0: [107 177 122 141 166  83 131 164  67 103 150 137 207 119  97 138 101 142
 184  78 124  64  63 104 157  94 184  65]
1: [147 104 145 108 146  93 110  97 129 151 134 149 110 160 133  96 127 145
 124 138 117 129 122 149  93 118 123 125]
2: [127 104 153 103 132 124 102  89 161 148 140 145  90 155 149 123 132 132
  91 157 141 144 157 149 100 142  97 152]
3: [116 147 111 138 110 172 139 163 130 100 133 133 161 104 115 152 129 112
 146 112 127 122 106 108 157 131 139 131]
4: [107 164  99 166  99 194 144 179 119  86 128 114 164  89  94 160 125 108
 168 101 112 109  85 106 181 137 161 136]
5: [117 165 153 124 214   0  94 109  35 147 165 155 168 192 139  85 104 166
 160 107 116  48  53 113  93  58 187   8]
6: [150 101 148 104 118 144 118 104 167 152 121 132  84 131 147 117 143 125
  74 171 121 162 171 138 109 155  96 173]
7: [129 135 109 158 112 163 144 152 125 113 122 118 137 119 121 146 130 122
 143 108 121 118 112 124 146 137 132 138]
8: [136 144 126 111 170  58 128 112  68 134 135 137 177 156 119 114 127 151
 162  99 121  88  98 120 116  96 169  57]
9: [114 132 126 124 133 120 143 120  97 132 123 134 150 132 131 128 141 123
 144 109 126 106 123 133 132 120 144 118]
10: [132 129 133 120 130 135 130 129 112 132 126 130 140 137 123 128 137 129
 140 119 133 107 124 123 137 126 138 122]
11: [136 146 118 185 145 111 145 176  68 108 125  99 156 114 107 116 112 139
 137  83 103  98  81 126 128 101 156  80]
12: [135 106 168  85 149  69 102  63 161 175 138 163  74 169 170  99 128 153
  84 174 151 134 158 155  67 130  84 143]
13: [134 134 128 105 139 109 125 114 134 144 132 141 119 141 134 129 140 138
 133 136 139 144 147 129 125 128 124 143]
14: [117 137 119 130 143 116 133 130 108 130 126 133 156 133 121 124 132 136
 147 109 140 116  91 113 136 115 150 101]
15: [120 147 120 158 144 106 132 159  85 113 137 113 164 115 107 125 114 137
 165  96 111  89  96  98 139 115 167  93]
16: [157  74 153 113 110 158 117 101 209 155 119 111  36 146 163 105 129 111
  47 173 116 197 204 160  88 161  58 178]
17: [102 167 130 124 179  24 109 116  44 131 157 154 185 159 125  93 119 164
 186 101 135  44  71 119 114  63 182  38]
18: [122 143 146 104 165  76 111  97 108 138 140 143 159 152 124 116 132 138
 147 130 141  97 102 127 124 105 147 109]
19: [122 149  90 157 104 147 152 166  87  96 119 121 173  99 100 139 124 118
 180 114 137 109 102 108 178 122 157 122]
20: [133 112 139 114 149  80 108  98 130 155 136 141 110 162 152 113 128 139
 108 136 131 136 141 132 105 129 118 134]
21: [137 106 114 141  65 224 133 145 198 113 102 109  90  95 129 161 146 114
  93 147 134 179 157 121 153 165  99 196]
22: [104 180 107 148 157  72 143 164  37  99 138 113 199 131  85 132 114 138
 205  77 116  65  62  92 161  85 193  58]
23: [137 120 142 117 138 123 134  99 148 154 139 133 108 129 137 116 136 121
 102 150 122 137 152 137  97 127 115 138]
24: [128 112 167 103 188  38  99  69 116 175 142 143 103 188 173  70 119 165
 103 151 130 113 132 157  47  95 113  88]
25: [126 136 131 124 130 128 128 129 109 131 123 134 130 114 121 128 109 130
 125 119 129 124 123 125 134 125 136 136]
26: [123 124 100 154 112 167 146 169 120 107 125  93 133 101 118 129 114 125
 130 114 115 135 126 126 143 141 132 130]
27: [133 146  82 143  47 255 163 173 161  83 108 122 137  68 113 181 147  78
 144 129 135 162 143 114 199 181 133 198]
28: [117 115 160 114 180  59 115  91 119 154 151 124 116 169 133  98 133 148
  97 130 126 114 133 138  78 105 129  81]
29: [112 164 108 151 149  98 147 159  71 118 125 132 184 119  97 122 116 130
 168  82 125  82  76 100 154 101 182  79]
30: [153  77 144 103  67 216 120 112 232 142 104 123  33 106 152 140 155 116
  33 197 130 209 220 160 100 185  51 231]
31: [110 158 101 158 152  88 149 160  62 104 136 132 197 132  89 143 104 129
 161  80 124  89  88  97 152 102 187  66]
32: [135 119 144 140 133 117 124 131 128 124 131 123 118 135 132 114 127 138
 121 126 113 136 126 138 111 131 118 121]
33: [130 111 142 102 156  89 118  73 160 158 133 142  89 158 144 119 135 151
  92 166 134 137 141 155  86 126  99 122]
34: [127 130 131 106 118 138 126 114 123 116 119 152 134 129 135 126 153 117
 139 128 151 123 115 124 137 128 125 155]
35: [122 147 116  99 134 124 130 120 126 132 116 142 141 129 123 131 135 126
 151 148 138 111 118 124 126 127 136 140]
36: [120 128 140 127 159  90 139 135 106 130 136 129 147 143 125 111 125 141
 142 108 123 103 122 129 123 104 152  91]
37: [129 161  73 174  85 204 167 195 118  85 117 110 181  80  85 173 130  85
 172  85 120 129  96 101 200 145 165 147]
38: [136 117 140 101 132 110 118  99 142 151 140 134  97 141 150 116 128 141
 109 145 139 132 142 127 105 124 109 139]
39: [107 180 133 123 188  27 121 117  42 124 147 147 199 168 125 114 118 155
 178  91 115  60  51 114 115  68 175  39]
40: [129 112 136 118 164  81 118 109 116 145 133 136 117 153 157 111 123 142
 114 144 131 124 124 140  91 109 118  98]
41: [117 153 108 141 150 107 139 144  80 108 126 126 179 140 103 126 115 130
 159 105 115  97  83 112 152 101 157  90]
42: [111 143 152 121 177  72 114 116 102 137 129 144 137 162 139 112 115 159
 147 115 123 108 100 123  96  93 140  79]
43: [130 109 156  91 152 108 110  77 141 157 130 150  93 154 163 101 133 152
 115 169 142 134 152 135  97 134  91 139]
44: [133 102 150 104 103 165 112 109 198 140 121 128  54 125 155 110 143 132
  65 171 137 170 182 143  92 145  69 193]
45: [120 155 112 137 143 105 135 140  88 110 127 150 180 139 115 132 129 131
 170 112 128  95  98 131 146 109 156  92]
46: [133 130 169  55 165  46  95  40 144 193 140 192  90 192 174  88 136 155
 130 179 161 111 158 160  73 101  98 137]
47: [108 144 143 138 173  59 118 134  73 128 137 149 171 144 118 107 103 150
 162 104 131  66  82 111 114  71 159  65]
48: [112 164 133 152 178  60 137 142  42 111 149 125 182 152 111 122 111 144
 163  82 111  78  68 113 130  76 173  51]
49: [116 144  99 136 111 159 138 152 127 104 116 124 139  97 120 140 120 117
 131 117 129 133 117 108 161 142 129 147]
50: [112 153  97 135 112 149 142 157 109 104 115 131 163 112 106 137 129 125
 171 113 133 106 100 105 166 138 161 116]
51: [130 102 102 178  87 195 150 178 147  96 125  74 110  93 108 148 132 119
 102 108  93 153 140 125 146 158 126 132]
52: [104 170  90 165 110 157 144 177  88  92 123 112 199  98  91 156 119 111
 176  84 124  95  87 103 192 121 178  94]
53: [115 148 158 124 197  29 117 125  66 142 145 138 153 164 126  89 117 165
 158 120 112  63  91 129 104  85 155  63]
54: [136 123 137 125 124 119 125 108 141 146 128 133 113 137 129 121 131 127
 130 138 134 138 132 136 115 130 126 133]
55: [134 123 158 131 196  25 121 114  79 141 151 143 137 173 136  79  99 170
 119 111 118  98 111 133  77  70 141  63]
56: [116 160 106 137 161  78 133 149  57 116 136 134 195 130 100 127 111 139
 176  79 119  65  75 101 139  91 188  58]
57: [160  69 163 124 129 134 110  94 189 165 133 110  58 151 163 108 122 140
  44 156 115 181 190 159  60 144  68 147]
58: [140  89 135  99 101 166 135 116 188 142 112 131  66 127 128 137 142 118
  85 155 137 180 175 150 126 168  84 189]
59: [143 113 156 126 169  86 111  93 111 161 140 123 113 163 136 107 113 147
 107 121 122 113 125 151  88 114 124 105]
60: [115 145 140 137 190  34 116 127  62 136 156 126 152 154 137 101 109 162
 152  96 113  80  68 127 108  63 162  50]
61: [136 110 169 117 157  80 114  98 121 168 143 131 101 163 149  93 133 148
 107 133 130 128 133 146  80  98 106 105]
62: [132 117 129 117 110 145 116 120 159 134 129 123  89 122 131 126 144 115
 121 148 134 157 159 135 116 145 113 160]
63: [126 138  85 153  25 255 155 170 163  83 106  99 134  50 110 182 141  90
 144 128 145 160 149 101 217 198 120 209]
64: [106 168  68 170  65 238 163 228 105  52 120  93 201  56  85 204 136  89
 188  77 125 125  78  83 234 157 178 141]
65: [124 138  75 162  40 255 164 191 158  78 100  99 155  53  96 187 150  77
 144 126 124 168 137 103 205 187 131 190]
66: [136 135 154 116 190  27 110  95  78 149 137 145 151 187 137  86 103 144
 141 125 131  85  98 128  78  82 149  50]
67: [129 133 160 107 164  81 110  98 116 156 135 162 114 153 149  98 118 154
 124 141 141 111 107 139 103  93 119 105]
68: [111 135 169 116 166  70 112 121 114 139 135 160 110 173 142 112 119 157
 114 134 125 114 109 137  76 101 122  95]
69: [121 151 111 134 114 154 131 137 121 119 127 135 137 115 101 146 127 112
 151 120 140 129 110 117 166 132 130 128]
70: [120 137 123 127 114 143 136 130 121 114 134 129 146 114 108 134 131 119
 140 123 123 124 105 112 159 137 137 133]
71: [147  86 138 129 121 137 109 114 184 141 136 120  76 134 146 127 122 125
  71 162 112 182 181 144  95 146  82 158]
72: [175  42 123 127  21 255 128 131 255 134  98  83  19  77 157 166 156  80
   9 180 118 255 255 147 124 232  24 255]
73: [138 125 116 123  98 182 134 135 159 115 136 121 134 100 126 141 140 106
 130 135 128 152 133 121 148 144 113 165]
74: [155  95 124 123  66 217 138 120 212 123 106 117  67 111 141 143 150  98
  81 160 137 197 202 150 130 184  71 218]
75: [110 141 166  93 206  20 107  84 104 158 143 161 137 193 138  80 106 156
 135 132 140  86 101 133  71  68 152  73]
76: [135  95 120 132  79 202 145 132 187 127 122 107  74 112 132 150 146 105
  79 163 123 199 181 131 137 198  93 212]
77: [114 141 133  85 150  95 107 111 124 142 136 153 119 151 138 120 137 149
 141 135 154 110 127 129 123 114 118 122]
78: [136 116 128 115 100 166 130 122 163 137 119 129 122 126 137 148 142 125
 108 151 135 158 147 128 129 154 109 167]
79: [132 119 144 101 138 103 120 105 144 149 136 133 120 142 129 121 132 138
 135 143 148 117 128 137 121 121 124 121]
80: [137 122 136 130 106 162 126 120 147 129 128 130 108 121 136 138 147 123
 106 135 140 141 143 128 125 143 115 150]
81: [134 128 114 130 105 166 144 152 134 111 116 115 142 101 117 146 136 101
 138 124 124 145 133 124 147 148 131 146]
82: [124 151 141 157 172  74 127 150  88 129 146 109 165 152 117 127 107 149
 144 108 105  89  81 122 102  82 148  71]
83: [126 150  96 162 126 135 146 173  94  91 119 112 179  93 103 146 121 123
 158  78 114  92  95 103 160 122 159 111]

[134 135 147 145 200  40 126 119  75 143 142 121 142 164 134  93 109 165
 112 104 111  79 104 126  89  69 147  47] 55 60
[101 188  63 154 107 154 155 188  59  85 108 136 225  85  63 164 113 102
 229  81 132  88  77  84 231 116 203  88] 52 19
[125 130 123 145 104 174 133 155 144 113 118 124 117 106 115 137 134 121
 114 132 116 148 134 131 155 146 128 139] 81 73
[102 184  82 151 139 139 156 184  64  92 128 117 211 103  79 162 120 116
 201  79 118  75  67  92 187 104 190 100] 52 83
[155  72 123 140  65 232 136 117 218 142 106 107  58  96 136 144 158  83
  80 159 135 205 215 152 138 203  63 228] 74 76
[165  69 129 134  45 246 132 116 255 134 105  96  54  87 141 151 146  84
  49 168 120 232 230 151 131 229  39 255] 72 30
[136 119 124 129 108 149 141 126 156 136 132 120 130 116 123 142 134 127
 123 126 123 125 143 134 117 127 120 153] 80 54
[119 137 128 126 122 133 128 126 118 129 118 132 132 134 131 141 135 146
 136 131 147 110 139 132 126 125 130 138] 10 25
[132 124 161 113 138 112  95  99 169 149 141 146  86 150 156 126 131 138
  88 157 129 135 148 151  83 122  91 158] 2 38
[128 117 110 129  74 205 139 141 182 105 115 124 112  91 143 151 148  98
 122 157 152 172 155 124 157 164  97 195] 21 73
[125 124 106 140  88 183 141 148 123 100 116 118 133  93 112 159 136 110
 144 129 126 162 132 119 162 156 126 170] 81 73
[147 106 118 132  87 180 139 129 173 123 115 113 105 109 140 151 146 110
 108 140 132 157 168 120 129 176  88 170] 78 73
[130 125 148 124 172  63 123 114 106 149 152 147 139 157 145  99 111 142
 135 117 129  96  99 135  96  89 144  72] 42 67
[116 142 120 137 148  89 133 144 104 116 147 134 154 134 119 114 113 137
 134 118 120 116  98 133 133  98 151  95] 36 14
[139 109 135 132 148 107 117 135 135 140 140 133 117 136 135 108 123 135
 105 129 123 133 130 135  94 125 130 117] 32 54
[103 174  62 181  81 219 164 230  83  55 120 107 207  69  56 186 125  96
 201  70 125 108  62  90 230 137 189 130] 64 37
[107 160  96 151 161  90 148 175  46  82 134 114 203 124  99 132 111 144
 189  81 115  65  79 100 167  83 204  64] 22 0
[146  75 161  80 129 106 106  71 182 178 124 128  57 147 174 102 127 127
  65 172 125 172 179 145  76 152  70 160] 57 6
[138 121 141 120 141  86 121  98 146 153 131 134 110 161 147 109 119 148
 104 136 134 122 141 144  97 122 109 117] 20 38
[148 100 120 124  64 226 120 122 213 130 101 112  77  93 147 161 156 101
  86 166 134 190 179 147 126 189  73 227] 74 76
[ 88 187  87 167 145 104 146 183  34  88 146 117 229  94  60 147 109 122
 214  60 117  53  45  89 191  83 213  60] 22 0
[101 179  81 151 103 166 148 179  89  78 126 121 188  91  92 154 130 107
 184  79 132 104  87  95 192 131 191 119] 52 4
[127 116 172 106 179  42 107  80 106 169 147 161 100 187 157  75 109 156
 104 136 136 105 127 154  61  87 131  92] 24 28
[141 111 141 123 123 141 128 115 161 140 137 129  90 132 143 127 137 132
 101 153 128 151 164 145 114 151 108 151] 62 23
[148  78 135 107  71 203 122 102 227 150 109 118  37 106 160 133 144 104
  56 184 137 211 212 146 113 192  46 226] 30 74
[106 179  99 166 134 100 155 173  48  90 136 124 221 115  89 136 112 131
 211  73 117  70  57  93 174 101 207  68] 22 0
[125 117 132 163 139 139 125 137 132 125 132 101 125 130 114 119 102 141
 104 108 109 130 124 143  98 116 130 118] 32 25
[154  75 155 149 136 113 105  99 171 151 128 102  59 150 152 102 114 146
  49 160 109 158 185 148  68 142  73 146] 57 71
[139 128 106 161 122 163 141 157 115 108 116  92 144 106 109 134 124 118
 127 113 125 127 144 117 150 138 142 119] 26 7
[111 132 126 132 111 147 123 144 130 113 115 120 132 119 142 125 119 123
 133 129 126 121 122 125 133 123 136 139] 25 70
[138  97 146 102 131 121 119  91 154 142 116 143  85 144 156 114 140 131
  98 155 142 154 155 156 108 137  92 151] 2 38
[162  75 191  84 167  76  97  39 173 199 133 148  31 184 189  77 127 155
  51 190 132 169 202 172  21 126  62 140] 12 57
[132 131 126 137 151 100 137 135 104 139 133 116 142 128 121 112 119 148
 128 116 113 109 115 133 115 117 138  97] 36 14
[137 132 189  99 230   0  99  62  80 181 165 158 129 200 158  58 114 175
 114 142 121  69 112 154  54  66 126  71] 75 24
[140  92 155  98 150  84 114  90 144 167 130 129  98 161 154 103 123 145
  83 149 131 139 154 148  82 118  90 123] 33 61
[141  97 146  94  59 209 107  95 236 141 103 130  44 110 159 146 166 113
  69 189 150 190 202 149 108 195  45 243] 30 74
[155  71 175  95 138 106 102  75 182 173 134 118  55 149 171 104 138 131
  62 181 130 165 195 163  75 145  56 172] 57 16
[139 102 171 111 202  18 100  78  92 180 158 131 112 199 163  63 109 176
  90 128 117  94 134 150  54  84 129  54] 24 55
[110 139 128 147 138 122 131 148 116 115 138 114 144 128 115 132 127 140
 135 120 124 108 102 123 131 113 154 114] 14 10
[129 143 143  98 153  73 105 109  99 147 140 161 144 148 145 109 128 154
 138 131 138 107 104 126 127  99 137 103] 18 67
[129 146 178  73 225   0 103  60  79 175 153 174 129 203 138  77 120 177
 142 123 146  63  93 145  58  47 152  37] 75 66
[125 136 125 149 100 155 133 154 126 115 127 127 133 112 122 140 124 116
 135 123 121 117 125 124 138 129 128 129] 7 70
[128 127 136 136 145 123 107 128 129 126 129 127 133 128 126 115 129 133
 130 122 120 126 125 133 112 111 136 116] 32 25
[124 120 109 139 105 172 145 148 143 100 121 118 134 111 123 148 136 100
 141 122 137 148 140 125 160 139 123 143] 81 73
[174  53 164 104 117 140  88  67 224 162 125 119  21 157 179  97 145 128
  32 197 128 193 217 168  64 163  53 182] 16 57
[137 108 180 109 207   0  98  70 106 188 162 161 111 206 156  65 111 168
 104 138 111 115 113 151  45  66 131  62] 24 75
[149  86 178 107 171  47  97  81 141 181 142 135  74 167 167  83 123 169
  81 168 118 132 155 156  48  96  89  98] 24 12
[170  53 148 128  60 214 117 105 255 159 124  99  16 112 162 134 149  94
  27 192 114 236 240 163  84 203  37 233] 30 72
[138 118 171 102 180  35 108  59 105 163 137 157 113 177 149  92 120 164
 104 137 136 110 121 143  68  80 125  96] 24 28
[ 85 177  92 168 130 135 158 198  71  90 128 124 211  91  80 147 114 111
 185  74 123  82  58  88 184 111 185  82] 52 29
[156  75 153 138 103 177 114 107 221 161 123  94  31 119 158 129 131 123
  21 181 119 219 210 154  66 177  65 203] 16 30
[161 106 190  87 193  13 104  49 143 201 164 158  80 193 164  78 123 177
  76 164 132 112 158 154  38  95  98  93] 24 46
[119 135 147 121 165  72 126 114  90 151 149 143 140 156 141 106 106 150
 140 128 125 103 111 132  97  90 141  82] 42 36
[140 102 171  93 165  74  96  78 154 174 143 154  82 176 164 101 131 153
  94 156 130 140 160 153  56 111  95 122] 12 33
[105 183  98  92 166  55 132 119  61 118 129 159 199 137 117 119 122 127
 190 108 139  78  82 103 160 102 179  79] 56 8
[ 96 170 157 127 252   0 117 104   0 166 153 159 196 193 126  81  75 187
 195  83 118  16  32 117  83  16 202   0] 5 17
[121 118 146 112 138  94 112 107 119 142 131 137 124 149 136 118 126 146
 128 135 137 118 127 135 121 122 114 122] 79 77
[159  95 151 108 127 128 121  99 168 153 128 122  73 136 147 103 138 133
  78 171 131 169 180 156 104 142  84 164] 6 71
[155 103 141 111 117 137 121 107 171 151 127 122  76 130 155 116 140 128
  86 154 128 163 164 131 105 154  84 158] 6 71
[111 149 139 124 182  68 116 137  74 122 142 145 172 128 121 124 111 138
 153  92 112  90  81 104 143  85 163  75] 47 48
[111 159 125 146 158  91 133 162  70 108 124 129 185 117  87 126 114 127
 169  94 120  88  77 103 147  88 186  67] 29 31
[120 144 136 128 149 110 130 121 107 128 134 147 152 126 121 118 136 140
 144 123 151 110 105 121 132 116 137 127] 14 9
[138 100 125 120 116 150 116 108 160 145 130 131  92 120 130 119 141 121
  97 148 137 156 163 152 124 146 101 152] 62 80
[158  65 153  96  75 208 123  87 246 146 103 119  27 109 162 137 163 106
  45 189 148 220 233 158 115 196  38 236] 30 74
[134 127 146 106 133  99 116 101 129 149 127 137 112 144 139 119 132 140
 106 150 133 142 146 141  98 117 109 151] 38 20
[122 137 137 129 159  83 146 126  91 118 129 118 165 143 116 116 116 146
 156 115 118 101  94 118 119  97 166  74] 36 8
[117 156 100 157  92 186 138 184 111  83 126 104 155  88  99 162 134 118
 162 109 132 107 104 112 161 140 157 132] 4 3
[168  43 189  69 123 130  95  35 243 199 134 150   0 170 204  91 152 128
   0 227 142 223 253 176  30 165   9 214] 16 57
[156  88 111 143  59 250 138 117 238 127 108  97  54 100 140 155 151  89
  69 159 127 217 222 145 132 212  58 237] 74 30
[105 199  72 188 112 151 166 218  31  64 116 110 245  72  69 167 117 102
 240  56 112  68  38  94 223 106 221  74] 52 22
[127 122 138 129 130 130 128 118 133 131 128 118 125 134 142 115 131 128
 131 128 114 121 136 135 105 118 126 121] 32 54
[166  71 180 101 104 162 104  87 217 177 112 133  17 143 186 110 146 123
  38 197 126 206 231 167  76 183  41 211] 16 30
[108 172  67 155  76 199 165 193  89  84 118 113 186  85  75 169 127 107
 190  70 130 112 102  96 222 130 170 130] 37 4
[145 111 149 124 101 147 115 106 175 141 121 129  74 124 154 136 134 114
  84 155 138 159 170 137 112 148  84 160] 6 71
[143 113 124 137  75 218 124 135 192 117 109 119  80 103 146 158 145 105
 106 155 132 172 164 131 144 181  86 191] 21 76
[127 147 124 116 143 109 144 124  95 131 124 131 152 117 126 128 125 120
 159 117 139 108 117 127 140 118 150 110] 9 14
[130 131 190  90 229   0 100  39  79 197 168 180 123 215 160  54 103 174
 113 142 136  79 112 162  27  49 141  36] 75 24
[110 177  72 160 110 115 166 186  70  71 124 119 193  97  80 148 115 118
 201  71 122  80  68  88 196 111 191  91] 52 83
[116 146 127 132 162  78 132 127  84 132 150 133 164 146 121 102 108 138
 132 103 122  92 102 128 120 103 153  67] 36 8
[117 136 135  97 140  96 104 111 109 127 134 157 131 143 141 121 139 139
 152 127 141 107 121 133 126 106 137 121] 77 18
[116 135 164 103 214   0  99  63  68 166 146 160 141 202 154  89 117 178
 135 143 130  64  95 145  68  61 148  51] 75 66
[108 178  93 173 137 144 157 191  75  90 120 115 214  95  85 148 116 123
 187  72 121 105  80 102 189 101 183  90] 52 83
[116 143 108 126  84 195 127 146 150 101 106 140 116  92 129 159 144 112
 141 148 145 133 126 122 163 140 125 183] 73 81
[118 159 118 151 181  67 122 128  69 117 138 147 166 146 114 108 110 140
 170 103 128  76  75 116 128  82 168  74] 47 48
[170  57 153  92  88 183 122  86 230 170 119 122  28 122 175 128 149 121
  37 198 138 217 225 164  97 188  34 221] 30 16
[120 164 107 146 140 115 147 161  56 101 129 117 174 117 105 141 119 134
 183  85 128  73  76 112 171 120 168  85] 29 41
[108 190  65 174 144 119 151 197  21  75 133 103 226  98  71 144 110 124
 220  47 106  58  39  76 179  81 218  61] 22 0
[ 98 170 101 161 130 129 141 185  61  96 138 109 194 102  87 160 125 119
 194  73 119  80  68 114 175 107 180  74] 52 29
[130 120 136 143 119 145 127 147 136 120 128 109 121 119 128 134 128 128
 118 124 109 132 133 137 128 134 125 128] 32 25
[161  80 132 119  77 210 131 111 234 138 111 113  46 107 149 138 145 109
  51 184 124 216 224 148 106 192  58 218] 30 74
[122 134 117 138 119 136 134 132 117 112 137 122 144 110 112 139 137 129
 144 118 133 117 125 123 152 127 136 132] 70 69
[132 116 165 107 170  76 102 104 137 151 138 141 102 161 154 100 120 151
 107 141 120 127 127 149  86 104 114 119] 61 40
[146  94 154  73 138  98  87  58 186 174 138 163  64 158 179 112 137 152
  81 189 145 148 179 163  75 137  74 169] 12 2
[127 146 166  96 209   1 106  89  85 169 146 159 130 191 152  90 108 154
 139 119 143  71  91 142  74  63 158  56] 75 66
[124 139 135  99 140  82 108  92 113 139 135 159 147 154 138 119 129 146
 146 130 143  99 117 124 123 112 146 116] 18 77
[131 122 154 129 205  16 111 114  82 159 160 135 129 181 139  79 115 166
 123 101 112  88  90 137  76  68 142  30] 55 66
[113 163 131 173 184  62 135 153  54 113 150 124 184 132  91 113 101 148
 162  84 107  74  59 111 121  73 178  34] 48 56
[117 139 104 116  82 179 133 136 153  98 122 142 132 103 117 160 143 110
 142 136 134 150 120 124 166 143 129 174] 73 81
[109 199  64 183  83 210 174 214  54  47 113  98 243  71  53 181 135  95
 212  52 111  76  57  81 247 137 207  96] 64 52
[ 62 237 101 171 200  48 155 205   0  56 146 141 255 127  65 135  98 146
 255  31 108   0   0  70 193  30 255   0] 22 0
[136 101 162 100 150  62  96  69 147 180 137 147  78 180 171  82 122 154
  87 162 136 128 167 148  75 113 101 124] 12 33
[114 152  76 165  48 255 159 209 142  67 101 110 172  50  87 191 153  72
 169 111 122 164 121  97 216 166 155 182] 65 27
[ 95 193 144 141 255   0 121 108   0 144 171 163 224 195 123  67  87 195
 216  65 123   0  13 107  95   1 223   0] 5 17
[108 174  82 163 134 129 139 188  62  87 120 126 216 106  81 145 120 120
 190  68 120  78  49  97 186 108 180  89] 52 29
[107 159  92 170 105 190 139 177 106  73 113 113 171  86 105 151 132 116
 178 102 136 107  94 113 178 126 165 133] 4 19
[ 94 190  98 152 158  85 150 172  31  98 141 128 230 108  79 124  98 132
 226  58 128  58  34  83 190  98 207  46] 22 0
[151  90 158  91 154  90  99  75 173 174 125 148  70 173 164 104 126 149
  73 180 139 163 166 139  75 139  86 151] 12 33
[169  42 137 121  40 247 123 102 255 157 104 102   8 103 167 146 168 100
  13 209 127 248 248 164  91 227  30 255] 72 30
[136 132 153 131 191  50 118 119  96 155 148 136 130 157 141  90 107 168
 127 124 106  90 120 137  89  79 141  61] 55 42
[131 138 124 113 160  96 119 117 113 140 123 132 137 154 122 116 115 135
 121 111 121 122 114 125 126 117 140 103] 36 14
[164  49 173 109 117 146  95  75 232 169 125 123   9 155 184 109 147 143
  27 201 137 200 213 171  42 161  25 205] 16 57
[154  76 168 105 132 101 111  92 172 171 128 125  63 155 164  91 128 137
  66 178 118 158 180 149  66 138  76 132] 57 12
[121 154 133 127 156  64 112 121  93 131 138 144 152 160 128 115 111 149
 146 119 136 101  91 115 115 100 143  81] 42 18
[156  94 131 108  72 192 126 108 203 123 114 115  78 113 154 142 157 102
  96 165 138 182 205 152 131 184  73 206] 74 76
[127 117 127 126 125 151 135 135 157 129 136 114 123 112 119 135 129 126
 103 130 129 154 158 122 125 131 113 143] 80 62
[136 133 125 136 146 112 136 125 126 130 134 123 135 133 138 113 120 137
 133 122 117 111 124 135 120 123 124 107] 32 10
[136  92 145 113 111 162 125 108 174 150 127 125  90 117 139 130 148 122
  95 166 126 166 163 139 109 165  94 173] 6 58
[149  94 175  88 159  62 110  61 148 187 139 147  83 168 175  97 119 146
  74 163 129 138 178 154  58 119  98 128] 12 33
[135 111 124 131 109 192 124 136 168 127 113 123 106 100 135 143 142 112
  93 150 112 161 163 145 142 172 101 180] 78 73
[133 133 145 139 154  92 127 120 102 126 143 119 155 140 120 118 124 128
 140 126 119 109 102 118 121 108 150  89] 36 14
[159  64 172  83 109 130  97  58 203 189 123 143  20 148 179  98 130 131
  59 197 128 182 219 163  70 168  49 192] 16 57
[125 125 132  89 144  94 106 101 123 157 129 166 126 158 151 106 141 135
 147 141 147 116 140 131 123 124 115 134] 77 79
[133 100 114 121  65 203 133 130 205 113 110 116  91  98 125 150 146  93
  96 146 134 172 168 130 155 174  98 202] 21 76
[113 132 137 141 135 104 129 131 123 122 130 130 142 123 122 128 119 139
 150 110 126 113 106 130 126 111 140 110] 14 36
[153  74 185  87 172  59  98  52 188 195 141 143  29 184 185  78 123 157
  42 181 133 167 176 171  27 132  69 144] 12 57
[107 183  87 175 108 145 164 198  54  74 116 110 218  98  83 153 104 108
 198  62 125  64  58  89 198 102 206  88] 52 83
[140 111 166 121 161  84 116  97 133 158 149 136  77 155 145 104 115 150
  80 137 119 149 148 141  64 114  89 111] 61 33
[124 131 127 127 129 134 134 125 123 132 123 124 125 131 134 123 115 122
 127 128 138 122 128 131 121 123 128 133] 25 10
[130 129 148 115 172  54 127 106  87 137 157 135 126 165 128 105 113 151
 144 121 121 108 109 129  93  88 143  68] 42 55
[172  58 175  88 150 106  97  45 200 187 139 128  35 171 182  74 140 138
  34 187 117 201 216 170  55 156  67 162] 57 16
[103 195  69 157 110 152 151 190  59  68 107 128 218  92  73 155 125 107
 210  70 116  74  53  81 224 120 190  97] 52 83
[123 121 146 137 159  89 127 116 116 135 131 119 133 148 141 102 121 138
 125 123 127 117 130 137  84  92 126 103] 40 59
[142  95 163 102 130 115 108  88 161 164 129 133  69 154 163 106 151 127
  93 167 142 160 170 157  84 140  87 142] 2 43
[104 195  73 156 114 147 164 202  48  74 121 127 219  96  72 173 132 114
 214  69 123  78  51  83 215 105 192  96] 52 83
[147  77 181  89 146 112 109  74 198 167 126 121  50 167 178 101 131 149
  63 193 130 172 192 167  60 150  61 167] 57 16
[115 164  75 159 117 145 169 183  66  86 129 129 205  82  83 157 114 106
 204  68 121  91  71 101 204 122 187  87] 52 83
[ 92 187  93 188 123 158 151 206  71  61 124 112 211  93  76 168 120 111
 198  84 102  76  48  88 193  94 183  91] 52 83
[149  96 172 111 164  76 106  79 149 182 140 140  64 180 164  87 117 158
  74 165 129 133 168 157  52 114  98 120] 12 33
[114 133 153 142 139 111 122 128 136 124 134 125 112 146 134 132 129 140
 118 136 111 127 103 140 107 110 118 114] 32 54
[158  88 174  87 169  71  82  44 170 191 150 145  62 167 180  86 131 147
  76 170 140 151 169 164  48 117  88 131] 12 33
[116 182 107 167 174  83 147 165  30 104 131 117 192 137  96 117 100 152
 197  79 114  55  63 106 146  71 197  37] 22 56
[117 140 172 101 238   0 106  79  69 176 145 158 133 187 159  63 105 176
 132 130 137  75  88 143  57  60 146  43] 75 66
[122 127 118 146  78 211 142 157 161 106 116 122 123  91 121 170 122 102
 124 136 125 145 136 120 152 161 126 182] 73 81
[141  89 163 101 146  88 109  67 167 172 131 143  57 165 179 107 128 153
  76 181 149 158 164 166  61 121  79 152] 12 33
[ 91 183  73 173  77 221 153 216  86  52 118 113 212  59  72 177 117 104
 197  74 112 105  57  79 216 141 189 126] 64 37
[126 142 115 175 144 115 135 170  83 115 132  95 171 124 105 118 112 128
 150  72 104  92  76 107 129 102 158  72] 11 15
[ 71 232  72 187 159  88 168 234   0  54 137 127 255  83  27 153  86 131
 255  17  96   6   0  58 223  43 255   0] 22 0
[138 104 179 114 191  27 101  92 117 162 151 130  94 187 152  79 108 174
  81 123 118 122 142 157  55  91 116  68] 24 28
[129 147 110 127 135 111 132 136 106 118 122 124 167 127 110 135 115 138
 159 114 120 111 105 108 142 114 157 107] 14 45
